In the data rows, 128 means zero.
Some points, each followed by its number:
[115, 185, 140, 116, 119, 93, 140, 144, 120, 165, 129, 118, 140] 0
[130, 101, 94, 114, 163, 172, 122, 105, 108, 120, 143, 145, 112] 1
[109, 129, 123, 131, 126, 144, 122, 115, 90, 130, 117, 125, 122] 2
[138, 46, 80, 134, 128, 153, 128, 149, 111, 95, 112, 128, 98] 3
[107, 30, 84, 129, 155, 160, 125, 149, 138, 2, 107, 72, 49] 4
[156, 113, 201, 161, 87, 113, 138, 109, 141, 206, 73, 153, 189] 5
[137, 125, 133, 112, 105, 116, 117, 134, 144, 190, 130, 166, 130] 6
[142, 6, 35, 167, 191, 151, 65, 129, 118, 23, 117, 31, 110] 7
[129, 145, 81, 93, 190, 105, 101, 118, 137, 116, 129, 106, 88] 8
[157, 128, 114, 94, 174, 187, 103, 146, 100, 72, 165, 151, 117] 9
[102, 142, 101, 96, 177, 182, 114, 145, 101, 83, 173, 122, 119] 10
[148, 130, 106, 90, 133, 129, 107, 99, 117, 175, 157, 124, 131] 11
[123, 166, 178, 76, 70, 105, 148, 149, 128, 180, 133, 180, 169] 12
[137, 58, 64, 156, 231, 187, 103, 141, 148, 33, 128, 79, 90] 13
[129, 162, 157, 76, 89, 145, 134, 147, 95, 177, 163, 148, 145] 14
[124, 96, 130, 162, 114, 114, 141, 109, 130, 148, 132, 172, 111] 15
[103, 122, 168, 167, 131, 121, 83, 75, 216, 115, 125, 90, 108] 16
[73, 177, 140, 126, 122, 132, 171, 170, 95, 39, 178, 98, 168] 17
[144, 69, 114, 193, 120, 110, 145, 99, 146, 110, 77, 119, 65] 18
[141, 157, 124, 88, 143, 135, 153, 115, 104, 119, 156, 136, 148] 19
New points follow, each followed by the numbers of its two nearest points above, looking only along the 3 directions in which the numbered points spread most, nearest first.
[148, 155, 155, 121, 58, 100, 145, 134, 110, 159, 134, 164, 133] -> 0 12
[116, 160, 135, 114, 124, 115, 98, 142, 160, 139, 128, 128, 102] -> 2 15
[80, 71, 118, 149, 163, 172, 117, 131, 109, 21, 93, 73, 89] -> 4 13
[147, 84, 176, 77, 113, 188, 88, 111, 96, 121, 137, 149, 148] -> 11 2
[142, 107, 89, 163, 153, 145, 115, 123, 120, 117, 137, 79, 125] -> 3 8
[124, 164, 172, 118, 89, 145, 133, 111, 101, 159, 146, 127, 151] -> 0 14
[162, 151, 147, 93, 109, 109, 177, 153, 116, 136, 151, 165, 136] -> 0 14
[127, 125, 113, 134, 117, 148, 161, 181, 114, 96, 125, 111, 121] -> 2 8
[149, 147, 157, 110, 55, 103, 185, 89, 159, 106, 130, 155, 152] -> 0 15
[88, 120, 116, 157, 140, 157, 135, 164, 132, 26, 128, 82, 114] -> 4 17
[127, 117, 128, 170, 123, 134, 131, 146, 167, 113, 161, 150, 82] -> 2 15
[145, 187, 163, 116, 29, 151, 120, 121, 71, 242, 196, 137, 148] -> 12 14
[129, 150, 129, 113, 79, 109, 159, 141, 63, 123, 81, 161, 143] -> 0 2
[138, 159, 121, 175, 104, 141, 111, 149, 117, 156, 143, 133, 118] -> 2 15
[132, 157, 117, 78, 150, 156, 170, 153, 77, 80, 147, 93, 158] -> 10 19
[140, 135, 141, 130, 116, 108, 145, 146, 151, 146, 106, 171, 131] -> 15 6
[116, 161, 122, 108, 152, 116, 151, 169, 161, 103, 122, 117, 148] -> 2 19
[116, 144, 168, 161, 120, 65, 102, 123, 163, 232, 109, 208, 149] -> 5 6
[171, 137, 143, 113, 46, 142, 145, 76, 82, 188, 186, 147, 111] -> 6 14
[147, 115, 92, 95, 143, 134, 125, 160, 113, 116, 134, 109, 142] -> 8 1
[156, 114, 125, 113, 139, 142, 136, 138, 112, 163, 118, 136, 156] -> 11 2
[119, 113, 110, 116, 132, 165, 156, 157, 160, 116, 146, 146, 112] -> 2 8
[32, 120, 75, 255, 255, 169, 63, 50, 197, 0, 105, 0, 78] -> 4 7
[135, 96, 139, 54, 32, 88, 177, 160, 115, 182, 72, 212, 138] -> 6 12
[119, 165, 180, 115, 114, 95, 128, 112, 195, 190, 107, 152, 164] -> 5 12
[151, 105, 97, 132, 150, 134, 108, 109, 99, 151, 142, 150, 134] -> 11 1
[132, 116, 120, 93, 130, 114, 144, 122, 156, 137, 133, 115, 57] -> 2 15
[149, 116, 119, 59, 141, 129, 111, 87, 124, 167, 123, 66, 28] -> 1 8
